In the data rows, 128 means zero.
How far apart are the two rows of each pair, measured in a hidden way? 0 means very close, and 40 very far. Two or three weighted sums of its numbers give each row a place; it is the straight-line distance between the places.
124 116 155 113 97 175 141 191 79 137 164 118 109 177 151 74
127 115 157 109 121 81 113 130 149 138 162 115 117 116 121 140 >> 8
94 128 139 130 90 124 210 74 251 133 57 18 120 130 103 130
105 111 138 145 119 113 111 139 117 106 123 135 137 70 137 140 >> 31
103 98 151 201 148 185 157 124 153 30 82 131 71 169 119 86
171 105 138 78 106 137 92 167 134 170 127 158 141 142 156 183 >> 12
78 113 134 163 106 105 136 116 151 122 88 74 127 121 127 148
120 116 102 141 126 165 142 122 113 79 119 133 121 95 104 87 >> 20
92 167 118 107 101 102 141 111 129 152 108 96 147 62 121 134
152 144 120 135 157 132 98 130 101 129 174 141 143 146 126 88 >> 6
102 181 133 127 122 134 154 115 136 110 99 121 130 90 117 121
132 118 77 144 132 151 158 118 95 148 99 125 159 127 142 144 >> 14
82 85 150 156 99 138 166 144 140 136 87 88 127 129 147 116
94 134 138 131 98 137 143 129 154 118 82 112 119 90 131 137 >> 14
149 119 176 133 146 125 95 146 153 99 157 150 92 160 124 112
86 122 134 170 110 167 165 121 127 72 79 124 96 118 123 112 >> 13
135 85 158 97 101 83 130 126 154 168 129 168 137 85 121 173
108 197 136 136 138 140 155 111 133 110 100 127 127 94 115 110 >> 8
122 140 144 118 109 107 100 135 126 139 156 108 114 165 129 138
129 90 165 100 84 0 80 89 204 171 125 168 144 45 83 245 >> 15
92 111 142 181 125 164 153 116 150 53 88 115 89 137 119 104
140 122 110 152 170 126 139 119 138 129 118 119 141 147 139 126 >> 12
131 123 133 106 101 105 107 117 130 113 160 152 114 92 97 141
102 98 147 135 128 118 129 135 136 107 95 111 134 107 131 117 >> 16
132 109 155 96 80 113 99 150 131 143 142 138 113 124 129 164
52 211 99 171 68 167 172 89 153 101 123 84 96 73 64 104 >> 11
136 88 147 85 74 119 108 153 151 157 116 141 121 126 143 190
98 133 95 227 160 66 68 121 116 69 130 64 104 113 158 179 >> 24
97 147 135 134 116 128 149 121 144 107 102 110 119 93 128 115
61 96 100 213 137 140 90 150 47 67 123 127 98 111 123 99 >> 22
68 113 82 237 149 153 118 118 72 73 103 73 92 174 115 94
91 107 126 148 109 134 143 127 139 113 92 104 125 106 124 128 >> 13
82 213 150 155 128 190 177 151 108 121 94 68 118 173 169 78
119 185 163 117 151 101 126 122 169 134 123 102 139 81 124 112 >> 25
99 158 141 132 109 143 163 126 138 115 93 125 119 87 122 112
151 146 118 116 126 140 105 138 123 145 167 145 129 140 118 132 >> 15
119 115 145 114 88 110 110 137 119 119 156 138 103 124 109 143
161 154 120 108 142 107 72 116 126 121 162 153 130 121 108 153 >> 16
167 120 131 110 150 145 95 158 121 155 151 151 148 153 153 135
126 179 149 86 107 136 204 84 214 146 69 94 143 98 114 133 >> 17
109 135 85 115 43 172 140 130 43 137 119 174 116 122 117 174
196 117 175 14 98 84 115 158 149 182 191 214 165 67 142 177 >> 26
115 135 90 132 84 164 156 125 75 133 112 163 117 129 127 155
139 125 117 127 132 129 139 132 122 135 142 132 127 134 132 123 >> 17
193 153 81 106 171 142 64 118 104 102 174 180 143 114 106 138
76 96 95 189 130 177 150 128 82 101 89 112 115 153 112 67 >> 28
170 123 122 106 147 137 89 149 117 152 148 153 146 156 146 135
135 110 174 105 165 97 127 144 131 118 78 142 148 113 177 134 >> 24
98 141 156 131 112 89 114 117 109 104 184 122 101 110 89 101
78 174 150 148 109 107 92 113 110 129 156 22 95 237 143 140 >> 32
121 186 96 125 140 139 123 87 123 50 120 153 116 43 78 106
154 121 151 94 120 70 84 147 115 132 181 171 139 78 153 183 >> 35
103 120 113 165 134 130 146 108 123 109 115 104 125 126 116 99
183 126 134 101 161 113 49 166 98 144 181 185 164 122 167 159 >> 4
121 86 111 142 114 170 160 147 117 110 114 137 123 98 121 87
104 102 127 113 119 192 154 148 74 128 114 199 146 108 114 72 >> 11
111 202 108 148 135 105 57 88 108 93 169 53 94 208 122 146
94 122 110 161 113 144 148 117 135 111 106 100 125 117 113 121 >> 37
139 76 167 100 126 79 99 144 121 133 143 145 130 132 149 149
90 151 133 133 111 126 149 116 144 111 99 113 118 87 117 116 >> 11
174 127 128 72 157 70 70 144 136 206 186 113 181 116 139 139
159 122 175 105 156 73 71 136 170 143 185 120 132 131 130 121 >> 9
147 122 144 126 163 86 120 117 167 134 157 113 132 137 126 118
90 151 145 146 115 144 153 117 149 91 92 118 108 104 118 119 >> 10
177 87 158 89 158 103 83 150 115 152 140 164 146 159 169 142
116 126 99 174 157 133 139 113 119 116 106 95 126 152 136 123 >> 12
114 151 116 133 120 151 139 112 119 64 119 143 111 54 85 96
51 101 98 218 128 164 104 146 48 66 112 115 91 129 111 78 >> 24
150 144 126 139 165 132 96 122 92 120 186 136 144 153 113 84
143 139 124 141 130 115 100 126 145 132 133 84 116 165 135 144 >> 3
139 122 167 128 119 131 106 141 137 96 156 158 91 145 121 126
148 104 102 133 147 139 141 128 137 152 101 133 147 144 152 146 >> 11
144 128 123 125 143 110 130 122 138 141 138 128 125 136 133 125
163 112 130 84 109 148 105 151 101 99 180 197 111 73 96 95 >> 20
126 110 176 150 132 123 122 131 160 71 151 139 72 151 113 113
89 125 141 157 117 134 147 119 158 87 99 103 105 108 116 116 >> 3
94 222 137 162 154 128 156 92 112 84 129 114 113 89 94 66
161 122 105 106 128 160 105 150 84 157 143 156 155 149 152 140 >> 13
137 126 134 135 143 124 133 116 140 115 137 133 114 147 131 126
124 115 183 101 104 80 89 135 158 124 174 118 107 114 109 127 >> 18
101 167 123 132 110 165 108 137 82 75 180 90 83 174 115 77
86 159 102 102 82 100 142 116 110 174 103 95 167 52 123 149 >> 21
60 133 142 171 107 133 150 126 136 115 90 54 115 152 139 113
113 121 111 157 125 136 206 74 213 141 60 24 118 181 113 115 >> 27
126 155 107 143 118 130 144 112 133 136 145 125 118 125 105 135
130 112 197 115 132 81 83 135 181 102 180 118 91 133 105 115 >> 24
147 121 112 142 169 117 141 122 144 137 123 116 145 147 144 131
142 106 122 116 127 122 131 134 141 150 122 135 133 137 139 158 >> 4
191 109 134 84 129 126 100 146 121 148 158 207 153 94 122 139
157 116 171 150 152 160 112 142 149 62 145 172 74 185 126 103 >> 5
149 128 112 124 149 118 139 122 131 143 128 132 140 143 135 139
106 154 147 139 124 83 100 138 130 92 136 131 128 40 149 166 >> 29
162 139 125 111 142 108 92 129 128 166 141 138 145 155 143 161
107 134 143 117 76 114 112 129 134 124 163 128 105 112 97 137 >> 18
160 126 132 105 131 121 97 140 116 147 154 149 133 145 129 139
201 116 101 81 158 153 93 146 112 126 171 213 150 100 116 117 >> 18
112 131 139 110 93 141 144 143 164 137 58 124 133 97 144 169
76 147 118 162 88 152 155 112 141 101 103 91 105 95 93 113 >> 4
124 117 124 137 127 124 157 111 168 129 97 91 143 127 134 143
123 119 85 170 133 188 175 117 99 103 80 142 122 153 139 130 >> 19
166 94 130 76 101 147 113 152 112 97 182 220 115 40 79 107
123 141 144 95 117 144 148 138 117 130 114 180 149 71 127 125 >> 28
82 156 133 149 116 135 152 110 135 96 113 107 115 89 108 100
169 133 128 98 137 102 86 148 115 182 165 135 159 134 139 143 >> 11
121 177 135 109 127 171 178 111 132 135 88 148 147 108 112 96
116 187 135 120 123 150 147 130 136 124 86 132 137 94 131 129 >> 10
152 110 102 130 154 134 144 124 135 150 108 131 149 144 160 156
114 173 138 127 134 132 148 127 132 115 91 130 137 98 133 122 >> 15
117 100 157 191 167 154 143 126 163 64 101 117 94 158 132 96
127 115 92 174 169 131 116 135 77 117 130 145 139 136 143 120 >> 4
152 55 189 83 136 68 78 159 120 131 139 156 141 147 173 152
75 162 139 162 123 126 155 95 121 85 119 100 114 87 99 91 >> 20
110 111 155 112 90 117 125 145 128 139 151 127 110 130 126 133
114 161 118 146 137 125 119 113 116 116 148 78 114 185 136 123 >> 15
111 186 133 118 133 170 167 125 117 124 84 143 141 106 116 91
184 107 134 75 114 145 91 170 132 176 127 165 151 161 168 184 >> 11
120 155 137 115 126 142 159 125 138 111 100 165 134 47 110 118
101 48 216 108 52 16 122 131 202 229 108 133 144 104 144 228 >> 38
116 138 152 119 101 99 109 127 108 117 179 131 107 119 106 120
147 64 170 88 140 67 89 148 121 133 144 156 135 134 164 150 >> 11
135 126 117 177 140 198 170 121 100 65 103 175 84 183 127 124
162 115 105 117 149 178 167 157 99 131 143 161 140 139 141 80 >> 21
132 49 176 114 165 89 114 142 125 114 77 134 150 128 189 137
154 132 113 75 116 105 93 144 96 191 162 136 166 120 137 155 >> 28
91 117 136 159 105 144 145 121 138 93 98 108 114 109 116 116
145 84 173 95 113 78 88 146 122 131 144 150 124 128 138 149 >> 9
174 55 158 96 192 78 111 145 119 145 109 156 160 163 192 151
124 93 113 146 120 143 141 133 140 135 92 113 141 122 142 144 >> 12
127 116 86 188 173 123 87 150 44 100 153 168 132 124 154 133
146 127 105 150 160 143 151 117 122 126 116 134 137 154 142 131 >> 20
54 141 129 202 107 100 124 106 146 66 92 48 85 100 119 137
176 154 102 105 151 188 94 157 75 102 180 160 117 152 123 80 >> 34
142 115 157 136 152 112 126 124 166 104 143 130 102 149 125 119
104 159 133 127 110 136 147 127 151 120 85 124 130 94 132 131 >> 7
152 130 120 87 164 33 103 123 152 213 170 75 181 96 146 144
131 158 63 161 168 172 126 108 94 68 133 110 117 138 115 85 >> 17
185 102 134 98 164 129 86 156 108 156 141 165 163 161 163 137
144 106 144 89 96 120 99 153 129 149 140 147 126 130 134 165 >> 4
102 163 164 119 142 86 128 115 173 129 120 92 130 76 121 111
91 118 121 163 126 123 148 112 129 98 111 99 120 112 115 109 >> 6
131 132 93 151 143 141 149 120 129 137 117 116 136 138 122 133
141 114 109 137 167 113 135 121 138 158 128 104 156 132 141 130 >> 5
134 124 79 182 141 224 185 120 90 85 68 168 107 182 137 129
209 116 166 0 110 147 166 144 163 214 151 206 180 126 129 134 >> 25
100 107 118 159 126 140 152 113 134 115 104 102 128 118 121 123
181 129 128 80 145 170 133 138 138 175 129 156 158 179 131 111 >> 25
153 132 93 128 157 130 143 118 123 130 130 151 138 127 131 133
118 206 88 134 76 170 136 121 127 140 183 121 103 122 66 123 >> 15
154 149 119 119 136 151 103 139 117 152 160 147 134 146 120 132
141 139 105 153 172 122 147 108 116 131 135 123 134 140 130 113 >> 10
154 126 126 94 121 105 96 142 118 171 170 136 150 126 138 142
92 116 129 158 111 145 149 115 128 97 96 111 114 116 120 114 >> 8
144 111 101 135 153 139 149 122 133 148 103 126 149 142 150 150
127 148 108 135 120 127 144 109 131 137 144 120 121 123 113 136 >> 6
126 133 145 112 99 108 97 124 121 119 164 124 105 132 108 135
118 133 129 132 126 104 130 114 120 119 165 124 119 119 113 119 >> 8
94 112 118 158 112 140 147 118 130 114 101 101 121 111 117 121
161 123 85 133 164 125 141 108 129 131 118 158 150 108 131 133 >> 10
100 184 139 165 129 200 175 113 125 59 70 158 94 132 121 112
139 138 104 142 159 120 144 108 126 136 137 127 132 138 132 126 >> 7
139 114 101 150 161 127 147 116 123 137 108 123 144 143 146 132
115 149 83 164 128 153 164 108 133 136 127 106 132 125 103 120 >> 11
169 102 110 116 155 113 145 120 139 154 116 179 154 92 125 153
136 135 126 95 105 162 108 158 90 89 180 151 100 128 109 83 >> 33
90 162 148 154 123 81 119 91 90 80 213 114 92 107 65 60
154 116 120 133 151 147 85 155 100 142 150 151 145 160 146 114 >> 21
119 190 135 120 124 152 142 123 142 118 85 135 137 90 128 132
136 125 151 106 105 93 96 133 130 145 149 134 127 132 124 152 >> 12
85 74 158 147 87 136 169 151 146 144 87 116 138 107 138 122
109 150 127 137 120 114 118 120 119 116 149 101 109 158 117 132 >> 28
75 177 109 180 138 194 133 132 46 84 100 156 111 127 103 62
93 161 133 130 108 124 148 115 136 115 102 116 125 90 121 118 >> 23
125 94 114 143 137 144 147 135 138 138 98 114 143 130 146 147
144 132 95 135 156 123 145 121 122 151 122 124 149 138 144 141 >> 7
171 107 131 109 155 142 91 154 115 150 146 151 153 158 157 133
108 117 92 200 167 118 63 154 25 88 165 158 106 125 147 127 >> 24
166 92 118 132 188 112 132 129 117 143 107 144 161 163 170 139
83 91 119 140 108 202 120 157 18 118 147 189 99 174 74 43 >> 23
154 162 119 122 150 102 79 109 120 133 159 120 134 175 134 159
135 123 129 133 136 118 136 119 132 129 136 130 122 134 130 136 >> 17
100 109 124 159 121 137 145 121 133 113 106 102 128 114 128 119
132 118 130 122 124 113 127 120 129 134 145 134 127 128 130 140 >> 10
90 122 139 136 86 110 136 108 158 123 126 73 88 148 96 119
140 159 122 143 167 115 103 110 89 117 195 134 136 145 106 76 >> 5
129 119 106 149 145 139 150 117 124 134 110 117 145 139 139 131
159 91 102 121 134 143 139 144 149 168 84 135 154 154 167 176 >> 5
100 153 89 175 170 94 116 75 144 122 107 55 127 174 130 156
135 123 128 136 131 136 139 126 124 114 128 139 120 145 126 135 >> 13
163 117 185 90 160 66 66 142 177 151 191 107 130 131 130 114
139 148 132 126 141 111 101 125 97 122 183 133 124 138 112 101 >> 9
76 170 73 174 86 175 168 99 141 113 125 80 109 107 78 109
99 156 147 144 119 89 113 103 97 95 204 122 101 111 81 84 >> 21
162 141 112 110 139 146 104 148 120 154 159 150 136 149 130 135
89 117 118 163 122 132 148 118 133 116 101 82 125 141 131 123 >> 21
108 138 135 139 122 93 129 105 109 109 174 118 109 122 98 97
92 173 126 136 121 167 179 108 132 117 80 119 115 120 102 84 >> 21
56 193 117 230 140 124 76 132 65 39 109 94 77 95 126 118
150 121 114 116 154 80 119 118 145 176 149 102 157 124 144 137 >> 25
118 115 136 134 77 153 122 136 100 100 137 160 97 142 111 135
137 135 65 135 128 145 166 118 80 165 104 133 163 132 136 159 >> 18
153 137 131 96 128 86 140 108 169 155 137 118 140 119 139 167
73 142 115 159 89 145 159 111 141 99 112 92 106 95 99 111 >> 12
93 146 132 125 65 124 123 117 134 123 166 116 95 100 77 133
155 112 108 96 122 152 128 141 101 96 169 196 116 70 95 97 >> 17
101 130 89 124 40 182 152 130 45 125 118 176 109 123 117 174
107 209 120 136 138 137 130 96 134 86 102 113 117 95 108 124 >> 25
93 105 102 224 161 93 42 155 43 69 160 134 115 90 164 157
150 120 121 147 173 117 136 119 152 137 133 118 139 148 143 121 >> 34
141 127 117 142 143 161 105 138 97 133 137 136 116 176 123 100
141 131 100 139 163 126 142 115 126 144 122 124 145 146 137 133 >> 8
80 156 83 156 72 202 187 113 79 92 55 154 120 106 122 142
132 101 144 99 87 117 113 141 136 147 127 134 120 125 136 173 >> 10
139 137 111 149 152 100 124 113 136 132 131 110 130 128 144 163
132 132 102 152 156 113 150 101 152 138 110 91 139 157 140 136 >> 10
133 133 105 160 144 95 128 99 153 123 122 79 120 139 141 158
167 127 128 107 147 128 99 147 109 149 151 154 144 155 144 136 >> 9
89 98 183 119 70 100 133 158 136 173 141 89 114 176 157 140
97 168 133 127 114 132 155 115 130 120 98 117 128 87 121 125 >> 21
168 76 161 94 150 89 79 159 114 148 142 161 143 151 164 148
176 132 123 106 154 126 92 143 128 150 155 160 149 144 143 143 >> 15
84 150 138 150 116 126 151 108 133 96 111 109 117 89 109 103
39 103 90 251 134 141 85 142 42 47 114 86 79 139 119 90 >> 19
130 121 126 109 119 97 122 124 133 151 149 120 133 119 122 147
86 199 132 162 141 121 158 97 111 84 129 110 118 81 93 69 >> 9
176 72 174 88 149 88 76 157 111 145 138 160 147 154 167 151
176 125 132 93 144 127 118 128 173 164 132 116 146 160 146 147 >> 21
172 123 135 87 160 93 74 146 139 187 178 120 166 133 147 128
131 127 125 120 120 109 127 121 131 133 146 131 121 134 120 141 >> 7
82 121 81 152 74 171 173 117 77 113 74 131 130 110 123 138
131 113 83 180 185 140 80 166 10 109 165 203 143 121 154 119 >> 29
115 61 140 144 114 164 181 167 126 148 97 133 142 124 153 101
119 116 165 117 112 101 102 131 147 113 160 128 102 130 116 132 >> 27
139 122 134 71 106 150 199 102 176 176 110 124 135 168 92 106
126 146 153 120 145 124 136 125 131 120 85 135 138 100 151 129 >> 34
121 108 111 193 146 197 169 119 113 67 78 150 97 169 129 116
92 116 134 147 108 141 150 123 137 100 102 115 116 94 115 106 >> 21
121 114 154 106 98 112 101 141 124 131 156 140 110 118 115 138
121 164 91 185 191 107 152 82 98 101 163 110 138 136 101 63 >> 3
138 136 116 79 94 96 97 143 99 186 166 130 156 108 127 161
162 123 137 100 130 122 97 137 112 148 153 152 141 147 142 138 >> 9
123 132 122 93 96 77 117 124 115 179 157 115 149 93 122 159
185 145 139 46 125 98 209 81 252 198 99 98 165 136 136 167 >> 25
172 148 102 108 161 90 65 100 138 133 153 159 146 125 113 180
169 123 141 154 165 183 120 141 126 82 138 182 97 193 138 117 >> 20
166 117 123 107 155 172 109 169 99 148 155 157 150 164 150 101
131 118 155 126 128 109 116 130 150 112 152 129 114 138 121 129 >> 15
141 124 164 121 129 114 95 137 142 113 164 142 111 142 123 125
139 120 130 135 139 119 133 124 131 125 139 133 121 144 134 132 >> 8
133 143 99 150 164 119 154 106 117 128 143 124 139 138 134 115
100 107 134 126 108 166 157 131 117 127 100 149 137 108 114 97 >> 6
104 104 124 152 115 134 145 121 134 115 98 106 125 118 123 124
161 119 105 101 133 156 138 150 102 105 158 190 120 85 110 92 >> 20
116 123 148 127 88 135 121 127 119 106 142 148 90 133 108 134
122 190 171 113 157 90 123 118 185 129 124 96 140 81 126 105 >> 16
101 170 108 178 164 64 111 70 157 152 109 33 128 214 151 200
46 167 102 190 123 220 190 108 92 92 53 98 87 179 78 19 >> 32
164 130 178 62 91 49 92 128 192 150 176 129 140 67 147 205
105 162 115 133 82 128 142 115 130 126 160 112 101 107 90 127 >> 25
144 132 165 58 68 103 192 96 248 169 112 70 121 146 94 146
119 171 98 185 191 101 154 79 93 104 172 111 133 134 97 67 >> 30
182 135 106 104 157 157 90 144 101 131 160 161 147 141 132 112
214 59 133 49 99 175 87 206 159 213 80 178 167 174 208 237 >> 22
165 69 156 97 174 77 106 146 116 144 116 152 149 154 186 152
102 176 153 136 118 108 151 112 160 141 78 119 138 94 129 149 >> 15
151 131 122 111 137 113 166 102 165 155 122 114 139 141 129 145
165 134 118 115 156 141 100 137 108 141 162 148 144 153 143 120 >> 1
106 194 136 137 132 139 152 116 133 108 105 124 126 90 121 110
138 150 128 128 140 95 79 114 133 156 152 110 138 183 143 174 >> 19
147 142 96 136 171 106 132 96 141 136 118 132 146 130 127 150
145 77 110 118 118 154 141 151 155 162 67 133 155 143 166 181 >> 11
132 107 145 120 118 106 122 129 122 135 139 134 119 133 129 140
105 100 111 146 130 175 174 122 125 130 86 118 132 152 111 88 >> 15
104 185 127 134 117 151 160 115 127 108 86 130 125 99 126 127
95 140 106 149 119 198 159 140 96 64 126 108 102 121 115 53 >> 21
140 96 109 133 138 143 137 135 140 149 89 123 150 142 157 157
203 75 158 89 189 102 74 170 107 157 136 177 167 178 188 146 >> 9
115 155 149 123 138 125 139 122 137 113 89 131 135 94 146 127
94 112 122 169 117 165 92 149 44 102 148 147 93 179 100 71 >> 14
118 135 106 189 150 109 47 148 85 95 156 100 95 160 144 136
182 113 177 102 192 73 58 148 185 166 192 105 151 141 144 106 >> 13
144 114 145 108 120 107 90 142 124 139 154 148 121 137 131 141
127 127 111 190 157 55 62 131 106 91 150 100 129 86 174 192 >> 29
152 134 136 111 124 127 97 143 117 142 163 151 133 138 122 132
135 93 155 82 69 114 99 157 150 149 128 146 118 125 137 178 >> 12
168 129 109 117 138 164 103 146 94 142 146 170 138 160 147 137
121 136 140 111 86 115 104 130 121 130 171 131 108 123 102 131 >> 18
126 122 151 108 99 109 102 135 126 130 162 133 114 125 113 140
131 137 80 74 65 129 115 140 54 189 147 149 160 104 126 177 >> 11
167 98 116 120 181 105 133 127 125 144 113 143 154 151 164 139
157 69 141 109 127 121 171 156 142 190 114 181 161 98 147 133 >> 23
180 28 152 110 215 86 111 150 122 144 86 154 183 168 214 146
168 129 132 124 158 147 95 146 123 133 151 156 136 164 145 135 >> 25
70 123 86 235 143 137 118 120 65 76 115 80 73 183 114 93
170 104 136 102 157 137 88 156 118 149 147 150 149 163 156 132 >> 14
95 174 131 138 112 138 157 117 142 110 98 113 120 92 114 116
163 144 118 126 160 124 98 134 100 138 169 142 141 153 129 100 >> 9
87 88 139 149 110 137 157 140 134 130 91 100 128 118 137 112
146 122 122 184 182 178 163 119 133 72 97 151 95 186 138 106 >> 21
122 143 112 128 114 120 139 120 133 138 149 121 122 127 113 139
97 138 94 166 112 154 158 109 133 119 113 103 123 115 104 117 >> 6
127 117 165 139 109 141 110 135 130 81 148 158 77 154 116 123
108 194 114 110 113 135 152 120 122 140 95 118 152 75 129 133 >> 6
66 195 108 174 133 98 102 59 148 67 105 37 100 138 108 147
120 115 145 129 92 150 120 141 112 91 142 160 89 143 115 137 >> 20
159 128 120 125 157 139 93 143 101 138 165 145 142 148 127 105
111 161 85 169 125 151 166 111 138 130 124 105 126 130 105 118 >> 5
108 90 205 197 189 133 134 120 226 26 111 98 65 162 117 62
172 126 127 103 157 119 83 156 127 162 165 142 154 154 144 129 >> 16
112 92 160 129 141 107 129 136 133 107 80 122 137 107 159 129
92 163 129 137 112 132 149 115 138 110 93 118 121 90 119 121 >> 14
95 157 126 95 100 68 130 114 143 184 127 74 169 43 119 132
125 171 140 105 113 152 150 140 155 136 67 138 139 98 144 155 >> 16
132 107 151 98 83 110 103 143 130 137 146 139 113 122 123 155
73 93 110 170 121 206 180 124 91 110 76 111 113 166 95 51 >> 21
106 110 152 129 132 112 133 129 135 108 86 121 138 100 142 123
118 140 99 175 173 126 148 100 110 111 137 108 127 137 119 88 >> 19
142 132 79 114 138 114 145 117 106 183 131 118 169 118 135 149
85 119 136 173 95 91 55 146 84 81 175 117 81 117 116 145 >> 24
122 124 114 168 98 196 166 123 86 71 98 186 81 169 126 137
71 218 102 171 140 180 135 108 96 52 120 39 90 168 118 72 >> 27
105 100 124 147 114 137 145 127 139 119 97 105 128 116 130 129
99 93 135 136 99 140 143 136 151 122 76 111 127 109 140 146 >> 3
125 159 143 114 123 121 154 123 148 129 88 167 138 50 116 136
141 106 144 192 192 175 157 120 166 55 102 141 85 190 137 89 >> 10
128 155 140 106 120 161 160 130 133 111 103 181 128 44 112 103
172 83 107 93 128 145 139 155 159 185 69 145 162 158 182 203 >> 12
142 106 153 83 108 123 91 155 91 138 173 186 128 114 123 135
126 176 84 144 172 125 110 85 113 100 143 92 116 170 121 134 >> 22
72 149 121 183 135 154 111 146 53 79 122 155 111 95 116 93
168 131 126 112 149 140 98 147 117 150 150 153 152 151 139 131 >> 23
144 72 134 131 138 87 160 125 162 187 88 159 173 98 143 180
146 90 140 89 84 122 121 155 158 162 113 144 125 137 149 192 >> 24
114 139 129 121 95 117 125 123 135 130 157 120 111 113 102 139
93 157 145 150 123 88 109 93 93 87 205 117 96 105 73 69 >> 12
41 202 87 181 51 176 179 93 147 96 126 70 81 70 49 102
91 118 123 153 110 135 148 119 141 108 107 99 121 107 112 115 >> 16
127 130 110 117 98 124 134 122 106 143 130 137 124 122 123 152
157 85 144 98 164 85 115 136 122 143 121 150 145 146 166 149 >> 11
116 121 70 179 112 206 178 115 68 103 64 161 129 151 136 141
157 121 134 103 170 52 111 118 167 182 163 89 162 114 137 128 >> 30
101 157 147 101 119 59 114 118 172 163 130 72 151 55 120 120
111 179 84 147 103 144 158 101 132 137 152 113 107 118 86 127 >> 29
169 136 124 110 147 132 102 143 108 148 156 151 138 152 140 133
179 102 138 101 140 126 99 151 127 170 145 180 165 127 143 143 >> 7
106 95 121 139 112 140 140 133 147 124 80 107 127 119 138 147
171 100 135 79 106 137 94 168 140 169 123 157 142 151 157 188 >> 10
123 166 126 128 133 115 84 119 103 123 162 84 112 195 134 144
106 112 86 200 114 233 194 119 81 53 49 171 90 178 128 128 >> 23
95 116 122 163 129 135 143 117 120 101 116 97 114 117 115 109
108 125 105 170 147 129 146 112 125 112 120 102 126 130 119 102 >> 3
97 177 120 141 119 96 81 90 119 91 161 61 92 173 109 145
115 152 137 119 112 125 95 128 115 110 161 101 95 160 122 120 >> 11
84 113 79 212 148 165 152 107 109 103 87 69 104 189 116 88
116 162 97 143 116 142 153 110 132 136 145 119 116 120 101 128 >> 3
164 127 141 105 138 125 95 146 117 148 154 152 131 144 139 138
195 103 102 90 149 126 134 129 129 124 144 240 151 33 96 135 >> 26
102 100 90 178 147 179 150 129 77 118 100 132 132 163 120 80
75 193 98 146 38 147 147 101 136 119 183 101 83 90 53 125 >> 16
118 110 133 118 109 145 156 131 135 97 103 177 131 32 103 110
162 157 101 124 163 170 77 136 94 109 167 122 133 174 136 103 >> 31
101 139 136 122 70 117 116 122 130 127 167 128 96 106 93 129
69 86 163 154 86 124 175 144 156 156 74 87 135 123 151 123 >> 29
162 121 156 133 157 144 105 145 135 100 149 158 105 172 129 117
97 145 140 117 69 115 115 128 134 126 172 125 99 116 89 132 >> 14
119 120 141 116 99 101 116 127 132 125 151 129 108 115 116 138
95 184 65 174 161 117 88 49 121 40 121 66 97 124 85 131 >> 28
120 59 146 133 155 114 127 136 122 114 83 118 143 133 156 129
153 150 107 127 162 130 64 112 114 124 155 112 131 173 133 140 >> 32
132 131 105 118 102 119 139 121 109 154 134 133 138 116 125 149
101 151 133 119 70 127 115 130 133 123 171 123 97 110 81 133 >> 15
118 118 109 157 153 131 150 118 125 137 106 92 140 163 144 130
109 156 148 138 126 92 105 113 95 103 194 122 107 121 83 87 >> 18
106 142 135 121 83 111 122 128 131 124 163 120 100 111 91 136
135 117 149 100 110 107 99 136 121 133 162 136 119 129 122 140 >> 8
89 171 138 135 118 195 174 155 106 90 111 108 114 125 136 56
76 245 107 156 86 170 176 92 148 109 118 100 103 72 74 108 >> 22
86 122 118 163 107 140 149 114 137 112 98 96 117 110 111 115
92 119 162 169 135 148 150 122 165 60 95 110 92 123 118 91 >> 9
